The rows of Z fall into 3 groups, which share some directions, and each row is roughly a mix of its group's hidden directions.
Z (124 x 12):
-.19,.22,-.16,.36,.01,.16,-.15,-.07,-.20,.22,.00,-.27
-.05,.17,-.26,.27,-.02,-.18,.16,.04,.13,-.36,.07,-.27
.04,-.09,-.13,.31,.21,.16,.04,.19,.06,.43,-.06,.16
-.14,.10,-.27,.32,.07,-.01,.23,-.08,.14,-.39,.03,-.13
.11,-.13,.14,.14,.05,.06,-.44,-.19,-.12,.25,-.23,-.12
-.20,.20,.08,.21,.21,.24,.06,-.15,.34,.15,.19,-.13
.00,.14,-.33,.34,-.04,-.05,.21,.00,-.03,-.33,-.07,-.21
.05,.20,-.22,-.12,.11,.05,.38,.19,-.30,.05,-.07,.23
-.13,.13,-.05,-.06,.07,.17,.24,.23,.37,.04,.37,.00
.09,.08,-.26,.23,-.01,.36,.13,.09,.35,.08,.16,-.09
.08,-.04,-.19,-.04,-.13,-.50,-.15,-.03,-.17,-.16,-.17,.19
-.09,-.06,.22,-.07,-.01,-.35,-.30,-.26,-.23,-.03,-.22,-.03
.17,-.06,-.25,-.05,-.13,-.31,.06,.20,-.21,-.12,-.26,.26
.04,.14,-.14,.19,.26,.06,-.04,.11,.32,.33,.07,.27
-.27,-.16,.24,.07,-.02,-.32,-.02,-.34,-.07,.14,-.19,-.09
.01,.06,.20,-.34,.12,-.02,-.08,.15,-.12,.36,.07,.32
.18,.04,-.12,-.05,-.16,.04,.19,.41,.27,-.01,.27,.16
.12,-.09,-.47,.06,-.11,-.11,.01,.17,-.13,-.23,-.27,.08
.24,-.07,-.11,-.11,.14,-.28,.00,-.14,-.28,-.24,-.34,-.02
-.42,.13,.16,-.06,.09,-.23,-.05,-.23,-.19,-.07,.12,-.25
-.22,.14,.00,.17,.13,.25,.02,-.27,.17,.27,-.01,-.31
.31,-.32,.10,-.09,-.05,-.13,.13,.25,-.20,-.16,.01,.26
.01,.06,-.17,.26,-.21,.34,.01,.12,.22,.16,.21,-.25
.06,-.13,.12,.02,.03,.11,-.44,-.16,.07,.26,-.20,-.26
.15,-.05,-.04,.35,.10,.13,-.46,-.17,.02,.12,-.07,-.11
-.12,-.01,.07,-.25,-.08,-.07,.42,.12,.05,-.18,.24,.28
.25,-.14,-.07,-.29,-.23,-.01,.05,.35,-.30,-.09,-.03,.08
.04,.11,-.38,.14,.17,.34,.19,.11,.24,-.08,.12,.05
-.08,.11,.08,.16,.17,.41,-.03,-.18,.23,.25,.01,-.24
.20,-.36,.07,-.08,-.30,-.12,.17,.15,-.12,-.24,.20,-.01
.20,-.02,.09,-.05,-.28,-.19,.06,.03,-.23,-.41,.14,-.21
-.01,-.02,-.06,-.19,-.16,.06,.45,.13,.11,-.21,.30,.12
.05,.13,-.15,-.04,-.15,-.28,.30,.30,.04,-.35,.07,.04
.09,-.23,.02,-.25,-.13,-.25,-.16,.26,-.17,-.18,-.27,.15
-.25,.33,-.09,.29,.00,-.04,-.10,-.24,.10,.17,-.03,-.28
-.12,.12,-.23,.26,.04,.29,.28,.15,.21,-.06,.22,-.15
-.02,-.26,.20,-.04,-.23,-.36,-.19,-.07,-.26,-.12,-.20,-.05
-.37,.34,.15,.08,.22,.00,-.03,-.19,.06,.23,-.14,-.11
.37,-.01,-.03,.09,-.18,-.33,.06,-.02,-.12,-.34,-.13,-.10
.29,-.22,.07,-.19,-.24,.11,.12,.27,.01,-.26,.24,.04
-.34,.33,.02,.07,.22,.13,-.15,-.17,.14,.27,-.11,.00
-.06,-.11,.38,-.37,.02,-.09,-.17,.02,-.04,.31,.00,.15
.31,-.30,.13,.01,-.04,.14,-.41,-.10,.04,.12,-.16,-.10
-.19,-.09,.03,.20,-.09,-.45,-.04,.00,-.16,-.30,-.17,.04
.11,.09,-.35,.29,-.08,.00,.15,.08,.13,-.37,.02,-.19
-.10,.01,.19,-.19,.17,.05,-.29,-.01,-.11,.40,-.24,.15
.34,-.16,.01,.14,.01,.13,-.35,-.13,-.12,.17,-.16,-.26
-.31,.28,-.21,.07,.08,-.16,.34,.12,.00,-.23,-.04,.11
-.02,-.14,.10,-.04,-.01,-.25,-.30,-.33,-.23,.00,-.33,-.02
.18,.33,-.32,.13,-.08,-.01,.09,.33,.20,.15,-.03,.04
-.04,.03,.16,-.13,.21,-.06,-.33,.05,-.12,.31,-.30,.21
.13,.01,-.31,.33,-.09,-.03,.17,.04,.02,-.42,-.01,-.10
.11,.20,-.33,.01,.14,.10,.08,.16,.40,.16,-.02,.19
.08,-.14,.25,-.20,-.16,-.04,.07,.25,-.18,-.23,.34,.14
-.25,-.06,-.04,.09,.01,.49,-.10,.10,-.19,.27,.00,-.09
-.29,.05,-.01,.02,.20,-.07,-.02,-.31,.16,.25,-.37,.02
-.22,.09,.08,.12,.21,.18,-.13,-.42,.17,.05,.17,-.22
.09,.25,-.24,.24,.05,.09,-.03,.18,.45,-.01,.09,.06
-.03,.15,-.25,.06,.16,.31,.24,.24,.29,-.04,.20,.04
.20,-.16,.06,-.04,-.34,-.36,.06,.25,-.05,-.11,.06,.22
.12,-.29,.37,-.13,-.14,-.06,.02,-.10,-.25,-.17,.24,.12
.01,.35,-.21,.42,.10,-.08,-.16,.00,.01,.18,.18,-.06
-.05,.03,-.08,-.19,-.08,.07,.46,.15,.03,-.15,.25,.27
.26,-.07,.04,.07,.04,.04,-.38,-.03,-.23,.29,-.29,-.04
.06,-.10,-.41,.07,.19,.28,.05,.10,.21,-.10,-.25,.12
-.18,.27,-.19,.05,.31,.21,-.17,-.16,.05,.25,-.22,-.07
-.04,.06,.04,-.12,.19,-.26,-.17,-.17,-.41,-.16,-.25,.13
-.12,.36,-.18,.33,.10,.09,-.17,-.14,.14,.23,-.10,-.13
.13,.01,-.29,.37,-.03,.01,-.06,-.01,.19,-.34,-.05,-.24
-.08,.25,-.18,.29,.22,.31,-.04,-.16,.08,.13,-.17,-.21
-.07,.09,-.14,-.07,.17,.08,.23,.17,.22,-.17,.24,.40
.02,.36,.21,-.19,.21,-.23,.01,-.16,-.01,-.23,-.25,-.08
-.01,-.17,.43,-.30,-.08,-.11,-.21,-.05,-.04,.27,.08,.06
.06,-.07,.28,-.29,.03,.03,-.14,.03,-.19,.40,-.01,.25
.14,-.12,.02,-.14,.16,-.31,-.02,-.13,-.25,-.18,-.37,.16
.05,.15,-.26,.11,-.10,.06,.44,.11,-.08,-.21,.28,.07
-.05,.05,-.05,-.20,-.11,-.16,.44,.22,.02,-.28,.12,.18
-.16,.31,-.20,.32,.02,-.02,-.18,-.23,-.07,.11,-.07,-.27
-.04,.02,.05,.12,.11,.48,-.11,-.20,.05,.08,.07,-.34
.14,-.40,.13,-.22,-.17,.00,.14,.22,-.02,-.13,.17,.25
.19,.03,-.29,-.12,-.11,-.26,-.04,.14,-.29,-.02,-.33,.17
-.08,-.20,.09,.15,.06,.42,-.03,-.17,.23,-.10,.24,-.20
-.15,-.18,.27,-.05,-.09,-.18,-.15,-.24,-.25,-.25,.22,-.14
-.05,.25,-.44,.11,.14,.01,-.05,-.01,.15,.17,-.33,-.05
-.29,.05,.04,.02,.34,.06,-.02,-.09,.11,.38,-.21,.19
-.39,-.02,.03,-.02,.21,.07,.03,-.15,.23,.39,-.09,.13
.19,-.03,.01,.10,-.17,-.23,-.01,-.04,-.43,-.30,-.09,-.20
-.25,-.13,.17,-.23,-.07,.15,.17,.03,.40,.14,.23,.05
-.13,-.27,-.12,-.03,-.11,.30,.08,.11,.30,.25,.26,.05
.17,-.29,.14,-.18,-.31,-.04,.25,.11,.07,-.25,.15,-.14
.12,-.06,-.22,.32,-.09,-.04,.19,-.04,.05,-.47,.06,-.09
-.07,.14,-.29,.33,-.07,-.03,.14,.02,.20,-.37,.11,-.15
-.03,.25,-.26,.31,.21,.00,-.26,-.13,.00,.22,-.18,.12
.09,.07,-.33,.30,-.08,-.02,.21,.07,.06,-.41,-.01,-.10
-.25,.02,.01,-.01,-.04,.08,.33,-.03,.17,-.19,.37,.28
-.11,-.07,.29,-.47,-.06,.04,.08,.04,.03,.28,.14,.13
.08,.15,-.36,.19,.08,.13,-.15,.13,.40,.03,-.18,.00
.23,.09,-.35,.15,.12,.14,-.09,.02,.31,-.19,.12,.23
.22,-.10,.14,-.27,-.24,-.24,-.17,.14,-.35,-.02,-.11,.06
-.26,.14,-.24,.28,-.05,.01,.32,-.11,.04,-.31,.05,-.13
-.28,.21,-.10,.14,.21,.06,-.06,-.23,.20,.31,-.22,-.10
.18,-.12,-.12,.32,-.16,-.08,.01,-.05,.13,-.43,.13,-.18
.13,.17,-.10,.02,-.07,.21,.19,.21,.25,.06,.44,.03
.15,-.03,-.03,.25,.01,-.04,-.39,-.06,-.18,.11,-.37,-.14
-.19,.11,-.09,.27,.25,.26,-.08,-.16,.33,.08,-.16,-.16
-.15,-.01,.05,.32,-.02,.21,.10,.06,.46,.02,.17,-.17
.12,-.12,.11,.11,-.01,.02,-.38,-.19,-.08,.20,-.22,-.34
-.06,.17,-.16,-.06,.06,.00,.35,.20,.15,-.20,.32,.25
-.23,.27,.26,-.07,.13,.05,-.09,-.21,-.10,.28,.04,-.30
-.02,-.28,.21,-.15,-.10,-.32,-.15,-.15,-.25,-.03,-.29,.07
-.07,-.04,.22,-.07,.07,-.08,-.28,-.18,-.20,.34,-.27,-.19
.30,-.20,-.31,.10,-.25,-.06,.09,.15,-.09,-.26,.05,.19
.06,.08,-.34,.32,.00,.02,.19,.01,.12,-.39,.04,-.14
-.29,-.02,.22,-.19,.03,.25,.10,.12,.29,.22,.24,.10
-.03,.40,.00,.00,-.14,.14,-.14,-.01,-.06,-.22,.26,-.34
-.25,.15,.00,-.15,-.05,-.08,.40,.15,-.02,-.11,.19,.32
.07,-.09,-.04,.30,-.36,.05,.16,.10,.19,.05,.23,-.30
-.21,-.15,.03,-.08,.16,.29,.07,.04,.30,.36,-.13,.16
.26,.14,.06,-.06,.00,-.17,-.10,-.09,-.25,-.35,-.36,.00
.02,.13,-.33,.26,-.10,.16,.06,.28,.35,-.01,.03,-.13
-.26,.27,-.08,.12,.24,.18,-.11,-.18,.12,.29,-.23,-.08
-.39,.35,.08,.03,.18,.13,-.08,-.19,.03,.19,-.08,-.20
.09,.36,-.27,-.06,.18,-.01,.09,.10,.13,.32,-.20,.17
-.18,-.02,-.21,.22,.11,.22,-.15,-.12,.09,.36,-.27,.09

One row of each group comes first, with its name. Which group is each row after those in?
-.29,.33,-.13,.14,.03,.01,-.20,-.23,.29,.18,.11,-.01  P
.22,-.09,-.04,-.01,-.25,-.30,.14,.23,.03,-.14,.22,.31  N
.04,-.10,.25,-.38,.02,.10,-.20,.05,-.01,.41,-.05,.12  V

-.25,.06,.26,-.15,-.11,-.33,-.20,-.01,-.24,.01,-.08,-.26  N
-.04,-.08,.25,-.15,-.11,-.32,-.11,-.14,-.45,-.06,-.08,-.03  N
-.39,.23,-.04,-.20,.13,.02,.32,.09,.05,.06,.08,.26  V
.19,-.25,.16,-.40,-.04,-.05,-.03,.23,-.15,-.05,-.12,.26  N
-.01,.00,.00,.14,.16,.08,-.32,-.20,-.14,.26,-.34,-.25  V
-.10,.44,-.01,.20,-.01,.02,-.24,-.06,-.29,-.10,.10,-.21  P
-.32,.18,.00,-.11,-.14,-.32,.31,.16,.05,-.23,-.01,.01  V
